One turn moves every row onto another: examples first, then more rows asked
Vaza: [-15   7 -30   0   9  22  21   4  15  17 -21   8   7  22  -6  -4]
rap: [-22   7 -28  -5   7  21  22   1  12  21 -18  -3   5  23   4  -5]
mig: [  6  -4 -21  -2   4   7   1  18  18  10  -5 -27  17   5  18 -13]
tibug: [ -9  -2 -32  -4  12   9  18  22  14  20  -3  -6  20  10   5  -9]
Lotat: [ 13  23 -18  15  10  18  23  10  21  13  -6  -9  -7  -4   5 -35]
Tur: [ -5 -10  -4   3   9  12  13  24  28  -6  -7  -5  22   3 -11 -17]
mogam: [ 13   5 -13   0  -4  15  -3  -5  28   4 -20 -22   5  13  11   0]
kom: [-27   8 -14   9   2  26  -6   8  21  16 -20  -7  -1  13 -10 -29]
lusez: [-23  -3 -20  19  -6   6  16   4   8  15  -2   2 -10 -13   5 -26]
mef: [-11  -3  -5  34 -17   8  17   1  18  15  -6 -27   7   4  11 -20]
raz: [-15   3 -14  36   4   2  19   9  21   7  -1  -9   6  -5  14 -31]
Dip: [-25   2 -14   7   5  13  10  24  29   3  -8  -1   9  19 -14 -28]
gik: [ 10   3 -11   3  -5  19  -5   0  24   0 -23 -28   4  14  15 -11]
nokup: [ -3  10 -17   5  -1  28   6 -10  21   3 -32  -6  -5  26   2  -6]
Sas: [ -5   7 -20  -3   0  27   9 -13  21  11 -26 -12  -5  18   3   1]
kib: [  3  27 -21  11   1  20  13  17  16   5  -4   5  -9 -14  12 -19]
Genab: [ 11   6  -6  20 -21  34  18  17   7  15  -3   1   5  15   9 -20]
fer: [ -4  11 -21   1  -6  -4  18 -10  14  18  -4   8   8 -13  -7 -21]
masu: [  2  17 -14  14 -17  30   9  21   7   5  -2  11   0  -4  13 -11]
tizen: [  5  -9   4   2   7  21   1  11  19   3 -20 -13  19 -12  -4 -14]
vebaf: [-10  21 -14  12 -14  12  13 -13  22   0  -9  15  19  -2   1 -12]
fovez: [-14  13  -3  33 -20  19  12  -7  22  -1 -11  -6  18   7  12 -13]
vuvu: [ -4  -4 -14  14  -7  -7  20  -1  13  26  -2 -18  -2  -9  -1 -24]
soti: [  8   0 -16  -1   3   2   1  15  25   8  -6 -20  19  15  19  -6]
rer: [ -7  -2 -15   9 -20  19   9 -13   7  13  -5  12  -2  -9  -6 -21]
viki: [ 11   3  -7  19 -17  22   8 -18  20   5  -5   6  18  -1  -4 -25]
zosum: [  4   6  -5  35  -4  12  14  -4  28  -1  -2  -7  24   1   8 -31]
Durul: [-13   1 -26  -4  10   5  16  19  15  18  -4  -9  20  20  15 -10]
Marog: [ -7   3  -3   5   3  30 -12   0  15  17 -28 -13   6  -7  -5 -20]
rak: [ 16   9  -8  20  -4  27  28  10  16  20  -4 -11   3  14   3 -35]

lusez -> rer
fer -> vebaf
Now these:
tibug -> Vaza
tizen -> Tur
soti -> Durul
Lotat -> kib

One turn moves every row onto another: examples first, then more rows asked
far: [-15  10  17  -6  14  -6 -12   0  19   3  25   8 -12   0   0  17  -8   1
  10 -23 -30   5  14   3  -4 -10   5  -3  -5  -3 -16 -14  -6]
bokuv: [  2   1  11  10  -2   4   3  -2 -27   5  -5  10 -16 -30   2  -4  -3   4
   0   8   3   4  12  -1  -1  -4  11  -5   1   7 -12   2   2]
Tul: [  2  -4   0  17   7  -8  33  13 -17  -1   5  18   6 -10  28   4  -6  -4
  -2   4  -4  -1  -6 -13   2  -2   5  -5 -15  -7  -9   2   8]
femo: [-11  11  22  -4  20  -7 -18   2  17   5  19   5  -5   3  -1  19 -14   7
   6 -18 -27   6   6   0  -7 -16   4  -4  -4  -1 -14 -10  -7]
Bap: [-15   1  -2 -15 -23  -3 -10   1  -5   8   2 -12   1  12   1   6  -4  11
  -9  -5 -14 -14  -9   2   0   2  11  16   6   1   1 -23  -4]
Zuraf: [ -5  -7   1  -3  17   4 -33 -10   2  26   4  26 -14   6  -6   0  -4  10
   1   3 -17  -2  14  12  -3   8  -2  -4  -8  -4 -12   3  -6]
mosos: [-10   5   3  -9   7   4   2  -4  18   2   7  -5  -4  35   7   6  -7   1
 -13  19 -10 -21  -8  -9   4  -8   7 -14 -13   0   7  -2  12]
beses: [ -8 -21   4 -11   8 -11 -12  -1 -23  16  17   7   6  -8   2  12   7  10
   3  -5 -24 -20  20   4  -9   2   0  -6 -23 -14 -12  -7  -5]
dubal: [ -4  -6  -4   0 -20  -2  -4   6  -6 -12 -11   4   4  -9  23  -8  18   2
  -7  -6  -5 -10   9  -4   7  24   1   5 -12  -7 -14  11  -1]
Ser: [-14  -7   7  -6 -10  -7 -10  -7  14   6   6   8 -23   0  17   0  11  -6
   6 -19 -24   5  13   7   6  19   0  -4 -11   0 -24 -19  -2]
Rurel: [ -3   0  11   1   3   5  -9  -4 -22   3   0   6 -17 -28 -12 -12  -3   8
  -1   2   6  -1  13  -2   7  -5  11  -3   1  12  -9   1   1]
Zave: [  3   3  10   7   3   4  -2  -2 -24   6  -1  10 -18 -28  -5 -11  -7   5
   5   9   5   0  15  -6  -1  -7  13  -3  -1   5 -10   5   6]
Dazu: [ -6  -3  11   2  -1   9 -16   3 -13   9  -2   7 -18 -27 -15  -8  -3  10
   0   4   4  -2  15  -6   2  -5  13  -3  -1  11  -6   9   1]
Kabop: [  5   1   3  15   6  -5  29   6 -21  -4  -1  16   1 -21  25   2  -2   2
   3   8  -3   4  -2  -8  -2  -4   9  -7 -13  -5  -2   0   7]
dafuv: [ -5  12  10 -16  19  -9  20 -13  19  -1   9   4  -5  12 -10  -1  -3  19
  -1   9   1 -15 -11  -5   0   5  -8   3  -6  -6   9   8  18]
nagu: [-12  12  19   2  19  -5 -18   4  19  -1  25   4  -1   0  -2  18 -11   5
   9 -17 -28   0   5   0 -11 -18   5   1 -10  -7  -8  -3  -7]
finup: [-19 -11  22  -9   5  -5  -1 -15  20  -3  13  21   5   3  11   4 -10  -6
   3 -15  -7  -1 -18  12  -2   1 -15  -1 -15 -17 -17   5  13]
zano: [ 10   4  12 -15  25 -11   1  16  21 -10   0 -10  -5  -6   4  13  18   1
  13  -1 -18 -14  -5  -2   3   6   2   5  -7  -8 -10  11  16]
per: [ -3 -15 -14  12  10  -9  17  12   7   0  15  15  14  11  30  11  -8  14
  11   2  -9 -13 -11  -9   6   5   2  -6 -23  -6   3   6   6]
keku: [ 10   8  17   6   3  -8   5  -6  -5  -4   2   8   8 -13  -6  -1   2   7
  -2 -12   1  16 -11   8  15  24  10  10   3  -8  -9  11   9]
Nuge: [ -8   2  -1 -14  11  11   3  -2  11   4  11  -4  -2  38   4   7  -7  -1
 -12  16  -6 -18  -8  -7   5  -4   4 -14 -12   0   7  -3   8]
nom: [ -3   7  10 -10  16 -16  17  -9  17  -5   9  11  -4  -6 -10  -3   7  26
   2   4   2 -16 -14   3   1   7  -9   8  -6  -9   9   7  16]
tid: [ -7   0  -4 -12  16  -4  -2  11  10 -14  40   8  13   2   1   0 -23   2
  -3   6  -2 -16  -8   1  -1 -11  -3  -3 -10  -2 -15  10   1]
bos: [-14   0   7   8   7   1  -6  -7  -1  20   8  -2 -19 -21   6  15   1  11
 -17   9   5 -23   6   1   2  16  17  11 -10  -8   8   3   5]
Tivin: [ 13   1   8   2   7   8  -7  11 -13  -8 -17  11  -5  14  -2   0   7  12
  17  -7   3   9 -19  -4  -3  12  11  -7 -15  -5   4   5   5]
kig: [ -4   9  11 -13  23 -16  18 -11  14  -5  12   6  -6   0  -7  -4  -5  25
   1   9   0 -13 -14   0  -3   9 -12   4 -11  -8   8   4  16]
dad: [ -5  -6  -5  -3 -19   1   0   5  -8 -11  -7   5   3  -7  21 -13  21   1
  -6 -10  -8  -5   9  -4  11  26   3   6 -13  -5 -13   6  -4]
Mebit: [-10  -3   1  -1 -13  -9  -7  -7  12   5  -1   3 -15  -1  18  -3  19 -10
   4 -15 -18   8  17   2   9  23  -2  -4 -14  -1 -22 -15   1]
nol: [ -4   8   7 -13  20  -9  21 -13  14  -7  12  -1  -5  15  -4  -1  -2  17
  -7  15   2 -19 -14  -6  -1   6  -2   0  -9  -5   8   5  17]
vali: [-13   2  -5  19  10  10   0  13  18  -3   0   7 -13  -5   4  10  -7   1
   3 -12  -4  -7   6  11  -3 -23  -6   3  -7  10  -8   4 -21]
pof: [ 17  -5  -2  -9   5   4 -10  -6  -1   1   8  16  -3   7 -15  -5   6  -3
  10   9  22  -1 -10  -6   5  17   6  -6 -18  -1   4  -8   6]
Rapu: [ -4 -17   8   8  15   5  13  12  -9  15  -5   4  -8  19  16  -6 -11  22
   9 -16 -16  -4 -20   5  -9 -12   9  -8 -13   2  -2   8   9]
nopam: [-13   3  13  -7  13  -5 -15   0  22   4  21   5 -17   5   4  18  -6  -2
   8 -19 -33   8  10   1  -5  -7   0  -3  -8   1 -17 -15  -6]
Bok: [  4 -10  -3   5 -12  14 -27  10   6  18   5   3  -5  17  18  14   2  -3
 -10 -10 -23 -11  -2   9   9  -7   6  -5 -14 -11   0  -6   6]
baz: [ -7 -12  13  -2   2 -16  -5   7 -19   7   8  15   9   0 -12  10 -14  -5
  -6   0 -15  -5  17   5  -4  -3  20 -11 -13 -13 -17   4 -19]
mak: [  1  -8   1   5 -11  14 -25   9   6  21   3   2  -1  23  16  11   1  -1
 -13  -5 -25 -13  -1   5   8  -8   7  -8 -12 -11  -7  -7   9]
buv: [-10  -8   9  -4   9   1  -3   1 -15  -7  17   0   8  -6  23   0  20  17
  26  -4  -7 -12  10 -10  -6  16  -9   3 -16   7 -16 -12   7]
dakon: [-21 -17  13  -6 -15  -4  -1  -7  21  -7  15   4   9   8  11   3 -19   9
  -4 -14   4 -15 -20   2   7  -7  -1  12  -5   2 -11  -5   2]
vepus: [-12  -7   6  -6  -8  -7  -7  -5  15   7   6   6 -21  -3  12   1  16  -6
  -1 -18 -28   5  20  -1   6  14  -2  -2 -13   4 -21 -21  -3]
dupud: [  8  -3   3  15   5 -10  29   4 -25   0  -1  12   7 -17  22   2  -7  -1
   2   7  -4   1  -2  -9  -4  -3   7  -5  -9  -7 -12   1   5]
ruge: [ -5   0   0 -12   5  10  -3   0  14  10   6  -1  -4  35  13   5  -8  -7
 -13  16 -15 -22  -1  -1   7  -5  10 -15 -12  -3   9  -6   5]
ran: [  0 -19 -14  11  12 -10  15  15  10  -1  14  14  14  14  26  13  -2  14
   6  -1  -7 -15  -7 -10   7   5   2  -3 -22  -6   4  10   3]

ran -> Bok
vali -> bos
Now these:
Rurel -> kig
baz -> pof
vepus -> Kabop
Tivin -> dakon
bokuv -> nol
tid -> Zuraf
Zave -> dafuv
per -> mak
Rapu -> Bap
ruge -> Mebit
Nuge -> Ser
nagu -> Dazu

